In the rows, zero is written as 128.
The rows below come in pairs that one turn or mirror swaps. Which row does each named row swap with?
q_305: [118 111 121 153 114  97 147 121 147 133 151 128 156 108 136 117 133 114
  89]
q_614: [113 138 125 132 131 166 138 152  53 125 103 149 143 126 126 109 131 104
 162]
q_689: [131 139 122 120 104 108 137 137  94  93 100 135 143 109 120 151 120  75
 131]
q_447: [140 110 114 161 118 109 131 148 104 118 119  87 163 100 158 119 120 129
 141]
q_831: [102 143 126 109 129 126 142 108 102  92 130 111 145  91 125 157 112 105
 127]
q_439: [ 68 156 144 127 111 101 142 132  99 115 115 142 125 121 161  88 153 114
 139]
q_981: [122 131 127 175 130 154 143 137 111 150 109 139 146 107 114 114 110 142
  96]
q_54: [118  66 129 118 117 158 120 141  81 133 120 140 143 109 124 126 128 129
 154]
q_170: [ 91 107 135 133  72 121 131 151 115 145 115 137 112 139 136 106 155 116
 160]
q_313: [ 91 121 128 115 127  90 158 113 120 138 162 137 131 106 110 118 112 127
 171]
q_771: [139 118  98 163  90 114 117 134 105 151 144 118 145 118 151  97 130 137
 160]
q_488: [128 107 110 161  87 143 146 124  95 127 168 106 152 113 145 117 130 136
 152]
q_26: [116 129 123 103 113  82 142 133 104 121 100 152 146 120 130 126  93  80
 125]
q_680: [132 144 100 135 103 121 121 146 112 143 126 138 142 147 110 144 117  81
 156]
q_601: [117 134 135 163 105 151 168 159  77 121 163 126 140 129 149 120 122 126
 160]
q_633: [105 167 125 102 127 100 157 124  96 126 162 142 133 144 147 114 144 116
 118]
q_848: [136 104 112 136 103 111 113 168 105 164 135 157 138 146 119 113 120 117
 146]
q_704: [116 170 127 126  75 119 140 120 140 127 100 135 139 100 119 109 115 116
 134]
q_934: [149 121 119 126  86 136 122 158 103 123 154 138 164 113 155 112 109  95
 153]
q_883: [121 123 115 181 118 136 105 141  66 139 127 138 144 114 137 123 129 118
 101]
q_547: [ 98 111 120 160 103 142 156 129  93 135 162 114 134 113 111 134 130 159
 122]
q_492: [ 74 115 136 145 146 139 149 110 116 104 107 107 135 124 146 123 125 146
 117]
q_902: [127 115 123 120 115 101 146 148  82 156 122 176 138 135 114 112 133  83
 123]
q_470: [ 84 132 122 153 140 146 139  95 119 109 134 103 147  97 147 104 135 142
 132]
q_928: [ 85 165 137 123 128 121 153 127 135 117 115 119 134 114 112 142 136 119
 163]
q_762: [ 95 141 120 130 112 120 161 105  87 133 110 112 123 149  98 134 106  92
 120]
q_964: [123 112 121 127  92 161  93 134 110 145 109 136 149 118 148 100 145 117
 164]
q_983: [109 160 117 136 125 143 140  90 101 118 164 130 165  94 151 108 127 112
 137]
q_641: [108 151 123 109 123  84 138 127 151 125 149 135 142 121 142 119 112 116
 117]
q_529: [120  82 138 125  99 163 148 130 119 134 109 125 144 136 145  89 114 125
 106]
q_110: [106  57 131 128 112 112 130 115 125 126 114 137 133 100 126 110 140 134
 140]
q_636: [121 116 137 171  88 164 123 150  79 122 143 139 150 119 139 125 141 107
 106]
q_385: [ 82 139 118 143 140 128 143  85 102 110 103 116 134 120 151 122 132  91
 114]
q_245: [118  95 133 162 132 166 149 144  93 136  80 150 147 125 123 108 127 118
 135]
q_358: [113 147 133  90 117 125 182 121  75 122 139 154 139 112 132 106 117 119
 164]
q_976: [104 104 127 105 125 121 139 123 168 138 136 145 141 123 144 103 126 128
 143]
q_784: [104 135 125 130 125 124 118 106 125 104  87 117 138 127 175 113 127  94
 134]
q_722: [107 115 138 147 131 158 160 151  75 141 154 157 150 122 125 112 145 122
 173]
q_16: [ 81 135 151 125 158 115 155 131  94 123 123 161 129 104 138 109 128 131
 101]
q_60: [113 148 129  85 103 149 150 127  62 125 135 155 139 114 145 107 119 116
 113]
q_894: [113  64 122 154 102  95 129 142 130 135 121 129 147 121 134 122 112 121
 128]
q_961: [148 119 111 155 105 138 136 145 103 158 150 147 156 129 117  99 132 156
 126]
q_648: [112 165 135 104 125  94 176 149 111 124 129 146 131 120 145 105 124 121
 163]
q_664: [ 78 137 131 124 137 128 135 125  77 141 122 142 114 143 160 112 141  95
 101]
q_645: [113 108 128 162 134 132 137 139 112 137  71 140 133 132 109 121 121 126
 168]
q_515: [117 130 117 136 125 160 119 131  55 125  78 139 143 136 129 116 110 112
 133]
q_610: [109 123 139 141 109  86 139 151 126 104 132 112 148 108 116 147 102 133
 119]
q_834: [117 144 122 186  90 129 125 148  99 138 102 141 153 103 117  91 130 141
 143]
q_192: [118  95 130  97 100  97 101 138  76 139 113 154 138 119 136 104 111 116
 136]
q_916: [106 148 123 122 117 134 153  87  81 139 152 142 140  98 147  85 105 137
 154]
q_301: [ 78 139 150 121 133 123 157  93  90 133 132 163 127  98 111 109 128 125
 114]
q_49: [112 123 130  99 148  87 152 135  74 134  98 132 135 109 140 103 120 118
 165]

Swapped with q_529: q_762
Swapped with q_831: q_54
Swapped with q_515: q_492
Swapped with q_834: q_439
Swapped with q_689: q_110
Swapped with q_60: q_547

The rows below come in pairs that one turn or mirror swaps. Which row does each named row swap with?
q_493: [141 106 149 131 158 136 144 162 104 150 126 129 112 152 143 124 146 134
 157 136 139 135 102]
q_558: [139 142 178 138 119 109 131 139 149 107 112 145 103 135 126 111  93 136
 149 132 109 128 114]
q_930: [114 123 123 109 142 158 122 139  88 137  97 136 145 120 122  71 127 128
 106 132 114 128 120]
q_697: [154 175 145 138 114 132 153 137 135 122 115 130 131 118 136 123 134 167
  99 144 159 152 148]
q_183: [144 174 148 131 121 142 159 137 142 116 125 127 138 120 123 137 138 176
 111 140 155 148 142]
q_231: [103 128 107 117 135 171 105 124 165 115 132 164 124 128 118 149 143 140
 122 115 140 153 128]
q_572: [107 133 137 115 137 131 147 142 143 112 146 119 107 104 132 100 109 133
 153 127  76 101 117]
q_236: [113 137 133 114 136 170 109 120 175 112 135 152 101 115 122 142 125 136
 135 130 164 147 126]
q_501: [118 132  99 126 120 128 145 109 120 149 142 135 153 107 136 134 124 151
  95  95  99 149 162]
q_394: [116 129 152 139 150 151 138 136 108 163 174 110 124 133 121 112  93 156
 109 126 130 151 147]
q_806: [ 88 142 133 112 138 134 132  96 165  78 130 137 153 113 108 110 130 150
 130 127 109 123 136]
q_264: [114 116 111 125 125 124 109  83 123 145  98 136 111 104 128 117 127  90
 158 125 149 124 133]
q_820: [ 81 136 127 135 141 118 121  98 161  91 129 141 168 141 111 123 125 141
 152 119 116 133 129]
q_540: [110 120 136 111 142 142 134 118  80 130 108 116 152 121 111  66 130 131
 119 139 135 123 124]
q_968: [ 90 118 134 153 141 125 111 103 122 127 110 114 175 137 128 119  96 128
 155 121 119 120 124]
q_284: [137 144 182 115 125 129 130 134 135 118 117 135  96 130 126  99  95 128
 148 140  89 124 137]
q_833: [111 132  99 127 119 127 157 104 126 148 134 139 156 108 135 132 129 146
  87 102 113 144 164]
q_963: [111 140  98 110 145 153 119 132 131 116 111 159 135 130 124  93 156 144
  93 119 113 133 108]
q_507: [133 132 111 138 141 130 154 120 146 131 148  96 147 123 143 153 152 144
 151 136  98 108 152]
q_868: [136 145 156 148 137 117 140 153 167 106 132 142 109 137 147 136  98 149
 126 111 104 141 120]
q_164: [145 117 150 113 149 136 161 158 111 139 149 141 137 145 115 123 158 157
 150 139 109 139 107]
q_573: [111 136 156 116 155 146 152 138 136 125 181 116 119 110 121 112 108 156
 139 134  88 115 130]
q_435: [137 125 147 113 144 123 171 139 119 127 155 139 155 154 115 128 141 169
 150 144 116 162 121]
q_161: [120 125 120 144 133 113 183 134 126 114 120 143 167 141 143 132 156 146
 133 114 118 124 124]
q_720: [119 132 142 160 149 120 139 144 176 107 158 142 131 117 149 153 123 142
 128 112 131 145 132]
q_278: [136 107 129  98 120 141 140  93 120 146 129 116 132  96 121 119 104 130
 135 132  85 144 170]
q_243: [ 93 121 139 156 133 126 102 106 135 115 114 125 170 143 126 120  92 129
 153 113 113 115 127]
q_50: [143 154 149 127 151 140 120 123 121 142 141  84 102 111 120 110 123 127
 171 156 131 113 141]
q_240: [118 135 169 122 117 125 154 133 120 110 112 149 116 131 113 100 121 147
 142 150 180 141 100]
q_860: [112 142  98 130 129 127 157 107 124 145 145 144 150 113 128 137 135 144
  86  99 109 146 157]
q_634: [156 149 121 143 106 111 136 130 120 123  81 121 107 119 147  94 135 131
 117 136 150 130 127]
q_735: [111 118 102 120 124 120 112  82 125 146 104 135 107 108 130 113 137  97
 156 126 147 124 139]
q_228: [108 115 122 163 138 140  96 121 101 155 115 113 149 144 133 113  92 117
 126 114 133 131 142]
q_34: [124 119 108 110 125 149 153  99 121 155 137 131 149 100 128 133 125 137
 106 121  93 139 175]
q_195: [133 119 152 150 142 144 134 153 103 163 132 124  96 129 156 117 135 103
 132 139 145 129 119]
q_376: [129 110 122  99 125 141 139 100 110 157 130 114 134  93 120 120 112 130
 136 133  88 133 174]
q_754: [138 144 170 113 127 128 129 129 140 119 106 141  91 127 129  92  92 124
 147 149 101 127 121]
q_218: [135 114 145 146 158 143 130 158 103 158 122 127 103 124 153 104 138 106
 126 137 155 127 120]
q_604: [112 129 139 148 148 147 125 133  96 169 163 112 129 144 126 110  96 138
 112 127 150 144 150]
q_137: [107 134  92 128 141 163 103 126 164 114 122 160 129 137 126 138 155 137
 111 111 133 144 124]
q_496: [127 179 151 132 150 132 116 121 114 144 131 100  91 119 123  87 117 124
 136 144 142 113 130]
q_207: [128 158 143 127 133 160 155 128 147 119 141 117 161 106 124 156 137 175
 137 137 152 150 130]
q_555: [113 131 151 116 131 157 122 115 165 118 129 148  90 123 118 128 123 139
 147 140 178 149 118]
q_595: [119 131  99 111 145 161 116 140 117 122 118 159 137 136 123  92 158 144
 101 120 116 130 109]
q_154: [141 145 137 130 153 139 122 119 136 141 150  86 111 111 133 127 138 129
 175 156 123 112 150]
q_603: [120 139 124 102 114 100 144  82 129 127 111 155 121 145 106 110 153 133
 127 137 145 159 156]
q_567: [117 142 119 110 111  94 137  83 133 120 107 158 121 134 106 120 149 133
 127 133 152 153 156]
q_122: [138 168 148 127 125 154 163 134 137 118 133 131 147 118 119 143 140 178
 116 142 159 155 132]
q_763: [102 117 131 154 137 143  99 121  92 166 133 121 133 145 124 111  91 117
 122 117 138 135 143]
q_291: [110 131 147 127 118 109 177 146 109 114 114 146 146 142 125 104 139 151
 141 138 156 138  95]
q_508: [139 124 118 134 132 115 132 135 124 113 103 130 104 107 150  89 120 106
 150 117  99 102 112]
q_261: [121 118 118 102 128 129 152  95 121 150 137 130 143 100 125 134 112 139
 124 123  82 142 179]
q_432: [132 162 152 133 148 136 112 117 122 139 141  92  91 113 121 102 112 125
 160 153 130 113 135]
q_502: [108 121 127 150 149 154 106 126  92 173 139 116 135 142 135 114  94 125
 126 118 151 144 147]
q_828: [129 136 139 159 131 125 142 143 172 109 160 140 119 117 151 155 131 140
 130 113 129 155 122]
q_701: [121 133 108 121 111 100 122  74 129 132 103 146 111 127 113 107 134 110
 142 129 160 143 147]
q_256: [144 126 155 110 129 126 162 141 114 119 148 145 148 151 112 122 152 165
 154 141 126 163 122]
q_216: [112 123 113 119 118 120 110  81 123 148  93 143 109 118 128 119 140  98
 156 129 155 125 137]
q_718: [129 129 115 101 114  99 130  82 120 131  98 157 112 124 112 110 140 118
 141 136 154 154 150]
q_57: [105 141 109 120 140 168 104 119 173 120 130 164 111 127 134 141 129 139
 121 111 149 153 133]

Swapped with q_763: q_231
Swapped with q_555: q_394
Swapped with q_207: q_496
Swapped with q_278: q_603
Swapped with q_256: q_284
Swapped with q_558: q_164
Swapped with q_228: q_137
Swapped with q_634: q_507

